[[-1.791 -0.767  2.415 -0.320 -1.479 -1.073 -1.167 -1.569 -1.891 -0.919
  -1.614 -1.860]
 [ 0.082 -1.614 -0.256  0.063 -0.877 -0.240 -0.451 -0.804 -0.144 -0.203
   0.790  0.033]
 [-1.036 -0.253  1.062 -1.658  0.933  0.827  1.131  0.877 -0.874  0.531
  -1.377 -1.043]
 [-1.173 -0.457  0.703  0.038 -1.829 -1.302 -1.905 -2.200 -1.420 -0.833
  -0.859 -1.291]
 [-1.010 -0.467  1.701 -0.604 -0.992 -0.707 -0.880 -1.059 -1.162 -0.580
  -0.970 -1.131]
 [ 0.439  0.085 -0.248  1.147  0.068 -0.710  0.410  0.541  0.765 -0.920
   0.449  0.721]
 [ 0.137 -0.202 -0.157  0.023 -0.713 -0.266 -0.751 -0.823 -0.053 -0.007
   0.250  0.035]
 [ 0.014 -0.146 -0.227  0.026 -0.012  0.691  0.412  0.048  0.045  0.763
  -0.212  0.024]
 [ 1.648 -0.401 -1.152 -0.144 -1.400 -0.586 -1.130 -0.744  1.466 -0.118
   1.211  1.531]
 [ 1.004 -0.249 -0.364  1.343 -0.768 -0.888 -0.112 -0.096  1.147 -0.938
   0.838  1.175]
 [-0.395 -0.915 -0.040 -0.495 -0.579  0.340 -0.304 -0.525 -0.447  0.587
  -0.190 -0.420]
 [-0.260 -0.538  0.318 -2.224 -0.992  0.966 -0.490 -0.846 -0.510  1.469
  -1.219 -0.574]
 [ 0.560 -0.102 -0.376  0.012 -0.505 -0.233 -0.396 -0.365  0.453 -0.077
   0.422  0.495]
 [ 0.136 -0.599 -0.260 -0.217 -1.481  0.374 -1.241 -1.609 -0.320  0.983
   0.132 -0.155]]
What is the entry just left of the largest entry?
Answer: -0.767
What is the entry just left of -0.505?
Answer: 0.012
The entry just right of -0.599: -0.260
The entry just right of -1.219 -> -0.574
What is the minimum?
Answer: -2.224
The entry just right of the smallest entry -> -0.992
What is the entry just right of 0.560?
Answer: -0.102
The largest entry -> 2.415
What is the entry just left of -0.744?
Answer: -1.130
The first entry in reading order is -1.791
What is the second largest entry?
Answer: 1.701
The entry just left of -0.804 -> -0.451
What is the 3rd smallest entry?
Answer: -1.905
The entry just left of -0.599: 0.136
The entry just right of the largest entry: -0.320
The entry just left of 0.933 -> -1.658

B = [-24.8 -13.4  16.6   9.9 -73.4  16.8  60.0  23.4 -33.7]
The entry just left of the smallest entry: 9.9
Read off the entry just right of the centre entry.
A: 16.8
The entry just left of 23.4: 60.0
Read off the entry at the centre.
A: -73.4

Read these off the array that follows. Counting starts at 0.
1) Read off the entry at row 0, column 2.
2) Read off the top-right entry.
3) Read off the top entry of the column that holds the smallest entry.
4) Read off the entry at row 0, column 0.
5) Read off the entry at row 2, column 2.
6) Read off the entry at row 0, column 1.
7) Read off the entry directly above the largest entry.
8) Read off the entry at row 1, column 0.
[[ 11.7  28.9  -7.5   6.0  -3.1 -21.5   3.4  12.4   3.4]
 [ 11.7  43.3  -7.6  -4.7  -3.1 -21.4   3.5  12.4  11.1]
 [ 11.6  29.0  -7.5   4.6  -3.1 -21.3   3.4  12.3   3.4]
 [ 11.6  28.9  -7.5  12.2  -3.1 -21.4   3.4  12.5   3.4]
 [ 11.6  29.0  -7.4   4.5  -3.0 -21.3 -36.8 -16.7   3.4]
 [ 11.5  28.9  -7.5   4.4  -0.6 -21.3   3.5  12.4   3.3]
 [ 11.6  29.0  -7.4   4.5  -3.1 -28.7  65.4  12.3   3.3]
 [ -0.7  29.0  -7.5   4.4  -3.0 -21.4   3.4  12.4   3.3]
 [ 11.6  28.8  -7.5  -5.9  -3.1 -21.4   3.4  12.5   3.4]
 [ 11.6  28.8  -7.6   4.4  -3.1 -21.4   3.4  12.4   3.5]
 [ 11.6  29.0  -7.6   4.5  -3.1 -21.3   3.5  12.4   3.2]]
1) -7.5
2) 3.4
3) 3.4
4) 11.7
5) -7.5
6) 28.9
7) 3.5
8) 11.7

Questions about the row below.
1) Report the 2nd smallest entry.
2) Report the first entry.
3) Report the entry just left of the centre entry.
[4 4 2 3 8]
1) 3
2) 4
3) 4

a =
[[ 30.9  -3.5  -4.4   9.5 -22.4   5.4]
 [-24.8  -9.1   4.9  46.7 -18.9   7.9]
 [ 34.4   8.6  -9.8  -9.7 -25.3  -6.4]
 [ -9.9  -4.8 -15.5  66.1 -17.0  11.4]
 [-22.6 -10.3 -35.9  22.2   7.4  12.2]
 [  7.0 -11.0  -7.1  31.2 -21.5   7.8]]
Rows and columns are numbered from 0.
The entry at row 0, column 0 is 30.9
The entry in the top-right corner: 5.4
What is the entry at row 0, column 1?
Answer: -3.5
The entry at row 0, column 2: -4.4
What is the entry directly above 7.0?
Answer: -22.6
What is the entry directly below the largest entry?
Answer: 22.2
The entry in the bottom-left corner: 7.0
What is the entry just right of 66.1?
Answer: -17.0
What is the entry just right of -7.1?
Answer: 31.2
The entry in the bottom-right corner is 7.8
What is the entry directly above the largest entry?
Answer: -9.7
What is the entry just left of -15.5?
Answer: -4.8
The largest entry: 66.1
What is the entry in row 2 and column 0?
Answer: 34.4
The entry just right of -25.3 is -6.4
The entry directly above the smallest entry -> -15.5
What is the entry in row 1 and column 2?
Answer: 4.9
The entry at row 1, column 0 is -24.8
The bottom entry of the column that holds the smallest entry: -7.1
What is the entry just left of -7.1?
Answer: -11.0
What is the entry just left of 4.9?
Answer: -9.1
The entry in row 2 and column 2 is -9.8
